One vector is turned by the same rotation once a tick. Each row is the vector after some number of ticks, and that number follows the row.
The counts run from 0 to 201.
[ -3 -15 -18  15  17  32 -13 -65  32   1  -6 -46   9  -4  37  -9 -30  29
 -32  16  -8  15  -9  23  48  39 -12  -6   9 -16  25  22  57  14  19] -> 89
[-28   5 -55 -32  24 -27  10   8  42  -7 -24 -16 -22 -39 -21 -16 -20 -57
  56  -1  18  34 -12  -6  -2  13  13 -10 -36 -16  -9  15 -43 -10  -6] -> 0
[ -5   2  39  11   0 -12 -19  -6  20  22  28 -68   0   9  -3 -51  23 -13
 -40  32 -10 -15 -44  40  45   9 -41  -4  13  13  14   8  39  13  25] -> 33
[ 16 -23   3 -18  15  18 -13  -9  -4   9 -33 -50   8 -20 -21  23 -70  56
  66 -29   7  -5  14  -8 -46   3   6 -27 -14  -9 -26 -26  14  -1   1] -> 11
[ 14 -23  10  -5   4  24  -9 -13  10  17 -62 -32   2 -21  -4  38 -48  56
  68 -10   1 -18  26  -6 -36   2   4 -18  -5 -19 -34 -19   4   1   6] -> 10
[ 20 -12 -28  34   0 -20 -22  19 -21 -54   4 -35  17  30  30  48   8 -45
   6  11  12  10  28   2 -30 -15 -42  21 -16  26   6 -36 -36 -13  12] -> 105
[-27  63  48  -8   4 -47  28 -10  18   7 -12  -5   1 -17 -12  58 -10  -8
  22  -9  11 -32 -16  -9  16 -33  23 -30  33 -49  14  12 -11  -6  17] -> 181
[-11  12 -56  14  -9  28   7 -17  36 -17 -39  23  -3 -42  34  -2  26 -22
  -4  12 -12  51  32 -30  15   4  48  24 -28 -15 -34   9  -5  20  12] -> 200
[ -1  34  18  -6 -59 -11  -3 -23 -30  21 -29  81  16   5  15 -27  11  18
  -6   5 -23  22  34  17  -6  12  10  46   3 -25 -18 -29  -9 -16  34] -> 74
[ 17 -16  -6   7 -43 -57  34  34   8 -25  33  -9  18 -23 -31 -12  12 -22
  36  49  15 -20 -27 -33   4 -15  22 -21 -23  42  -8  -1 -25  37 -11] -> 112
[-47  20 -18   0  62   3   6  33 -13 -16  -3  15  -5 -15  38   2 -19  22
  26 -19  -3  13   8 -66  -4  33   3 -32 -34 -16   2  20  40 -21 -25] -> 194
[-10 -32 -47 -37 -19  57  19 -27   9  -2 -23  -5 -10 -22 -13  50  28  31
  26 -26  19   6  33  34 -28 -17 -34  21  35  -3   5  -1   8  11  25] -> 154
[  1  -3  38 -25  12 -19  10   0  30   6 -70  19 -26 -33 -31 -11  -3  33
  54  -4  22 -44  23  -5 -28 -23  15 -14 -29 -33  -6  -8  -8 -37   7] -> 67
[-19   3  16  11 -15   2 -25 -10  23  27   6  16  13  -3  37  10 -31  12
  17 -10 -15  30  20  37 -36  24  11  27 -42 -54   0 -54  30 -59  -7] -> 77
[-16  13  -8  28 -19 -30 -32  -2 -24  -7  -9 -16  40 -28  27  34  23  15
 -15  10  40  38  -2  -3   1   3 -43   1  31  39  31  39  -2  36  43] -> 101
[-21   8 -63  -6  25  12 -13 -11  14   1 -40 -24 -16 -24 -45 -18  -1  -6
  17  -3  35  38   2 -32  18  45  -8 -11 -10 -35 -12  33 -52   6  14] -> 2
[ 11  32  45  -7  22 -31   6  36   2   2  23  17  32  -3  87  17 -25 -27
  18  20 -29 -15  12 -22 -11  -9  18  39 -42  -4 -21 -11   2 -27  21] -> 190
[ 50 -30  22  69   8 -12  13   1 -25   2 -10  -6 -38  22 -23 -59  10  -1
 -16  -6   9 -23  -7 -21  39 -41  10   6 -14 -20 -18   3 -21   4  19] -> 119
[-13 -28 -19   6  47  40 -19 -12  55  23 -30 -26 -21 -11  29 -64  36  18
   9   2   2  25   3  23  10  32 -42   5 -32 -14  -1  20  18  16  -8] -> 146
[ 17 -31  -2  19   2  37  30 -12 -11   4  -6  -2   2  19 -39 -57  -1  21
 -25  12  23 -29  25 -46  33  21 -20   7 -18 -40 -36  31 -61   3  10] -> 61
[ -4 -12 -19  55  -6 -16  40 -22  32 -11  16  -5 -11  67 -12   1  -4  22
 -31   2   2  -5  -2   9  49  -5  -9 -15   6 -59  37   1 -43 -24 -12] -> 174
[ -3 -44   8 -20 -31  16 -21 -28 -16  -3  40 -30  42 -27 -16  -6 -14  29
  -5 -13  53  27   0  35 -44   7 -55  28   6  31  10   3  11  22  35] -> 157
[-13  -3 -53 -13 -48  17  38 -11  39  17  35 -18 -19  22 -29  19  37   1
   3   9 -39  11 -13  33  32  16   8  -7  25 -29  18 -24  35  12  16] -> 29
[  8  -4  -9  -1 -46 -59  34  31  24 -36   5  -6   9 -14 -42   4  26 -19
  34  61   9 -14 -19 -29  11  -7  24 -32 -32  26  -4   3 -41  29  -1] -> 113
[-17  22  33 -14  42   9   6  13  -2  -6 -20 -50 -12  44  10  66  12 -27
 -36   6 -22 -40  10  40  30 -48   3 -10  28  14  12  -1  26  13  -2] -> 37
[ 13  31  -5   1 -36   3 -25  15   9   6 -35  36  36  25 -15  13  24  66
  -8   6  -3  33  24  24 -15  17  54  30   4  34 -30 -54   5  15   7] -> 17
[ -5  13  21 -23  51  24 -33  10 -30   9  12   0 -23 -15  24  18 -37  -5
  12   3 -36  22  -9  -6 -25  27   3 -15 -40 -58  -5 -20  48 -12 -38] -> 136
[-17  25 -51  -1  -7   4  16  -8   7 -23 -35  42   2 -34  25 -35  38 -35
  -2  13  -5  36  38 -30  22   7  45  21 -23   5 -37  14  -2  22   5] -> 199
[-29  -7  14   4 -44  14 -19  24  -5 -14 -13 -11  41  31   1  49  15  14
 -31  61  25 -15  49  30 -22   7 -33  -9   1  30   7 -39 -24  -7 -15] -> 161
[ -9  13  49  15  -8 -10 -10   1  13  24  -6 -64  -5  16   7 -32  30 -14
 -45  41 -18 -21 -30  31  55  -5 -47 -16  16  18  12   9  24  25  23] -> 34
[ 35 -35 -13  12   2   7  -7  39   9 -49  41  11 -21  27 -24  36   9   1
  -5  14  39 -29  30  30 -33   4 -14   6  -5  22  34 -44   8 -35 -27] -> 164
[-38  27 -27 -14  54  -2  -1  28 -26 -27  17  18  -4 -18  18 -18 -25   9
  13 -27   9  21   9 -72  10  42  29 -22 -21   7  -5  22  37  -5 -41] -> 195
[-24   0 -43  -7  29  19  22  13  24  -8 -19 -30   3  23  26  69   1  14
  17 -47  16  -7  19  31   5 -15  -5   0  48  48  26   9  28  -5  18] -> 96
[ 30 -28 -12  52  29 -12   5   1  -2 -38   3 -38 -11  45 -56 -15  -5  18
 -31   4  21   3 -19 -26  28 -14  45  -1 -44 -24  -5  -3 -30  -2  -1] -> 117
[ 14  48   4 -25  34 -30  -1 -16 -47 -16  14  -2   4  30 -14 -14 -11   3
  -6 -28   3  -7 -10 -43  26  16 -34  23   7 -45  16  25 -10 -22  73] -> 185
[  6 -17   6  63 -24   8 -49 -10  -6   8  -9   9 -16  -1   0 -16  20  40
  16   5 -22  34   3   3 -13  25 -35 -39   2 -28  23 -50  56   3 -31] -> 22
[ 21   7  -2 -33 -23 -12 -14  19 -41   3 -33  11  12   3 -50 -57 -26  63
  38  -8   9   4  14 -19 -24  27 -18  -5  27  42 -28 -20   6  20  17] -> 14
[-12 -26  24  -5 -54 -10 -29  -2 -23   5  -3  -8  47   2  -2 -13  12  19
 -17  46  28   1  24  21 -28  16 -71  12  13  45   9  -1 -27  13  20] -> 159
[ 53   4   2  25   7  32 -15 -14  -4  25 -38 -25   3 -29   1 -32 -34 -36
   2  -1  24  -7  16   6   6   0  21  47   1   7 -67 -14 -54  16  26] -> 6
[ 19 -24  -8 -30  32   0  26   5 -42   7  13   5 -23   9  10  28  28  32
   7 -26   4 -24 -26   0  17 -35 -42  10  27  16  44  54  36  20  41] -> 41
[ 10  17   2 -48  48  20 -15  15 -50   7  34  20 -24 -16   7 -55 -35 -22
  10   5 -37  16  -5 -13  -5  35 -17 -22 -14  -6 -16  -8  45  13 -39] -> 138
[  6  -6 -46  -3   8  25  -8 -54  57  -3 -14 -18 -18  -3  26  -1 -13  18
 -19  20 -24  16  -1  18  52  49 -14   8   2 -27  34  18  54   1  31] -> 88
[  8  44  11 -38  43 -43  10 -11 -24 -37  12  -9   0  15 -24  -4 -25  -8
  -1 -40   6  -9 -14 -31  17  -3 -18  14  10 -54  19  21  -6 -31  69] -> 184
[  2  63  16 -35  37 -51   8 -27   2 -35  14 -24   2  11 -35  33 -30  -9
   9 -37   7  -4 -17 -17  11 -13   6   4   8 -52  28  10  -5 -32  47] -> 183
[ 14  49  47 -14   0  -3 -30  38 -20  43 -11  36   1   2  27 -10  24 -37
   6  20 -28  12 -11  17   1  11  20  47 -35 -35 -36 -28  -4 -19  35] -> 132
